Each named move below is a turn or a mirror, shown by a few rows before and after it. Which moves, in which order, take the first row of each later pair to the second? The first pair is answered.
q999 (before |-> after):
[-22  -6  -4  16 -19 -14  -3  -9  23  38  -2   1   2  -4] |-> [ 13 -24  -2  13  16   5 -10 -36  -2  13  -1  11 -10  -9]
[ -4  10  -1  -2  30  12 -19 -24  -5 -30  18 -17 -21  -8] |-> [-43  30   0   6  -7  -7 -12  10  20  -4  15 -23  -8   0]
[ 33 -30   5  12  -1 -14   4 -23   0  10 -18  -7   5   7] |-> [ 17 -21   5  16 -17 -25  11  -9  13  21 -19  -8  13  11]
[ -9  20   7 -14  17  18  -4   1   6 -12  12  -2   2  -7] |-> [-13  25   8 -15  15  13  -3   8   8  -7  10  -5   4  -5]
q694 (before |-> after):
[ 34 -38 -14  32  -2  -2   1 -29  10  28 -10  12  12 -18] |-> [ 36 -33 -19  31  -9  -7 -23 -26   4  28  -7  13  -1  -6]
[ 18   5 -10 -17 -10   2 -41  -7 -23  -2   7  -2 -21  17] |-> [ 16 -16  13 -14  18  11  31 -17 -10  -9  10  -1  27 -10]
[-14   3  21 -28  33  12  48   6  -8 -49  11 -13  30 -18] |-> [ -7  31 -14 -24  -5  -2 -55  19 -26 -40   9 -15 -32  18]
q633 (before |-> after):
[-27  -7   5   1  13   7   5   8  18   6  11   6   9 -14] |-> [-11 -10   3   7 -14 -11   6  20  20  20  -2   7  15  -1]
[ 36 -30  -8 -12   7  -7   2 -30 -19   3 -11  15   2   1] |-> [ 33 -13 -10 -29   2 -17  -7  -8 -32 -17 -10   3  -3  17]
[  7  -6 -11  -2   1  10 -30  -3 -10  16   3  27 -12   2] |-> [  7   4 -12  -8  -2   6 -34   5 -14  13   3  22 -11  10]
[-16  13   6   5 -23 -10  -1  13   3   5  -6  -1   6   9] |-> [-34  16   9   2  -4   9  -5   7  -1 -10  10  -6   0  -3]
q714 (before |-> after):
[-30  29  12  -2 -17   8 -16  19  13  -3   6 -19   1  -1] |-> [-23  17   7  12 -20  16 -28  10  14  14   0   4  -2 -11]
[ -1   0   5 -10  23   7  10  10  -7 -22   2  -3   9   2] |-> [  6 -14   4   3  19  20  -6   5  -5  -2  -2  17   8 -13]
[-16  -3  16  -4   5  -4  51  25  13 -12   2  -7  31   3] |-> [ -3 -24  17  15  -3  17  25  14  17  21  -9  38  26 -15]
[-17   5  19 -19  -1   1  24  26  -4  -6  -9  13  24   2] |-> [-11  -5  13  -8  -4  14  10  23  -1  12 -12  34  24  -9]
q234 (before |-> after):
[ -6  20 -13   3 -25  15 -52 -17 -23  -4   6   1 -15  21] |-> [-28  15 -11  11 -18  23 -42 -28  -5  -1  14  -5 -12   2]
[ 24  -8  21   2   4  -4   3 -11 -12   6  19   6 -11 -12] |-> [ 22  -8  17   4   4  -3   0 -14 -12  15  17   8 -12 -13]
[-28  15   4  -4   1  -5  22  11  10  -2  10 -23   9  -6] |-> [ -5  16   6 -15  -3 -13  20  17  -7 -16  -1 -23   2  12]
Pairs:
(2 to 3 moves a pair)
[-26 -18 -13   9  -7  -8 -26   4  13  34  11  16  -2  -6] |-> [-32  -5   5  -7  13 -15  21  12  19   5  18 -12  17  -4] | q694 then q714
[-21   5  -7 -14  36  34  -7   8 -10 -30  29   2  -5   3] |-> [ 17   8 -27  -5 -20  -1 -33  25  -7   4  -3  14 -13  37] | q633 then q694 then q633
[-34  28   8  -7  -4 -10  11  39  12 -24  14 -27  12   2] |-> [-16  19   7 -15  20  -6  10  20  -1 -50  19 -32   4   5] | q714 then q999 then q714
[ 46 -26  -4  30 -10 -16  -1 -28   7  32 -21  14  -1   0] |-> [ 51  -6  -1   6  19 -32  25 -26  -3 -18 -12 -28   1  17] | q999 then q714 then q999
[-23  10  11   5  25   8  46   0   5 -22   6 -40   2   4] |-> [ 16 -19   9  14 -24  -7  37  20   2  21 -34  13  24  16] | q714 then q633 then q694
[ 23 -31 -13  14  15   2 -30 -31  -6  -1   2   1  -8 -31] |-> [  5  15  -8 -12 -14 -45  -7  17   3 -16  -3 -41   6   6] | q714 then q999 then q234
[-35  23 -25  12  -5   4  -7  -2  41  18  -1 -50  -6   6] |-> [ 29   3 -29   6   9 -22   9 -21  19  -8 -15 -50 -10  24] | q999 then q633 then q714
[-29  11   9 -10 -14 -10  27  14   9   3   1 -14   5 -16] |-> [ 17   0   7 -24  11 -10  20   0 -28 -27  -8  -3  -2  -5] | q234 then q999
[  8  15  14  10  34   3  17 -47  20 -10  18 -15   5  -2] |-> [ 13  14  -1  17  14   4 -30 -52  15   7  13   1 -18   2] | q714 then q694
[-11  29  13 -20  -7 -14  -4  35 -14 -22  -4 -19  -1  17] |-> [-39   9  10  17 -12   4  13  15  28  20  -4  -5  12 -21] | q999 then q633 then q999
[-40   8  13   5  25  18  18  -3   6  -8   5 -33  12 -25] |-> [-27 -15   0  34  12  16  -3 -20  19  23  -1 -16   5 -34] | q694 then q633 then q694
[ 21 -22   6  14  -7  -5  18  -5 -28  -5   0  27   5   0] |-> [ -2 -27   5  23  -2   4  21 -17 -14  10   8  28   5 -18] | q234 then q234
[-11   8 -30  20 -30 -21 -56  10   6  38   3  21 -15  -4] |-> [ -7   8   1 -12 -26 -43  33  42   6  11 -15   5  43   9] | q694 then q633
[ 21   2   7  -9  11 -12  19   3 -11 -23  -1  -8   9  13] |-> [-32  16   1   3 -15 -12   5  10  21   1   8 -19   1  -1] | q694 then q633 then q999
[ 29   5 -16  -5   2 -14 -11   9 -28 -23  -5   5  -9  10] |-> [-34  18 -11  -2   7   8   1  16  -4 -14  14 -11   1 -10] | q999 then q633 then q999
[ 33 -21 -10  16   9  -4 -16 -28  -7   3  -3   4 -22   8] |-> [ 24 -19  10   6  10 -13  41 -11   6   4 -12  -3  11   1] | q234 then q633 then q694
[ -2 -16 -23  11 -11 -23  -5 -19  10   3   0   5 -11  15] |-> [ -5 -28 -12   9   3   2   9 -23   4   5   3  19   4  -4] | q633 then q694 then q714
[ 39 -47   5  16  27  13  60 -41   2  11 -10  28  32 -37] |-> [ -1  10 -32  17 -66 -28 -52  16  20  52 -10  15 -25  16] | q999 then q694
[  5  26  25 -44 -14  -8  23  57 -23 -30 -18  -6  31  30] |-> [-18  13  -1  -8   4  50 -74  -1 -29  -4   8  28 -33 -11] | q633 then q714 then q694
[-15   5   1   3 -26   1   6  -4  26  32  -6  -2   8  -2] |-> [ 31 -17   5  -5   3  -2  20 -34  10   4  -7  -7  -3   0] | q999 then q714 then q633
[-36  -4  21  -6  16  41  12   8 -11  -2   2  21  18 -27] |-> [-33  30  12 -24   1  -6   3  27 -11 -23   7 -30  -5  12] | q694 then q633 then q714
[-13  22  18  -3  -7 -36  33  10  13 -26 -31 -13  21  -1] |-> [-16  22  -5  15 -19 -10 -51  -8  12  -8 -20   8 -28  -4] | q633 then q694 then q714
